Questions about the grid below.
1) Read off the entry just left of 5256.
2) Read off the third smallest entry.
3) Read off the entry just right of the largest entry.
[[5171 5328 5325 5464 5389 5378 5186 5589 4895 5147 5308 5909 5980 4209
  5406]
 [4728 5196 5176 4992 5175 4992 5256 5084 5277 5498 5177 5065 5356 5872
  5481]
 [5563 4924 5449 4787 5216 5647 5300 4699 4812 5174 5293 3650 5070 8068
  5167]
 [4945 5589 5120 4834 5310 5010 5274 4506 5134 4892 5228 4167 6198 6948
  5237]
 [5657 5255 5634 5208 5210 5379 5255 4913 6205 5857 5305 4462 4670 6285
  5187]
 [5206 5355 5220 5823 5142 4994 5343 6365 5594 4911 5236 6904 5694 2460
  5340]
 [5452 5484 4991 5039 5246 5118 5219 4814 5374 5018 5165 4586 5193 5665
  5000]
 [5020 5293 5212 5038 5576 5171 5263 5009 4995 7663 5235 4560 2685 5853
  5407]
 [5499 5236 5157 4975 5531 5313 5247 4793 5978 6856 5193 4283 3131 6278
  5134]
 [5472 5261 5101 5008 5144 5679 5305 4911 5463 2459 5225 4345 8761 7331
  5208]]
1) 4992
2) 2685
3) 7331
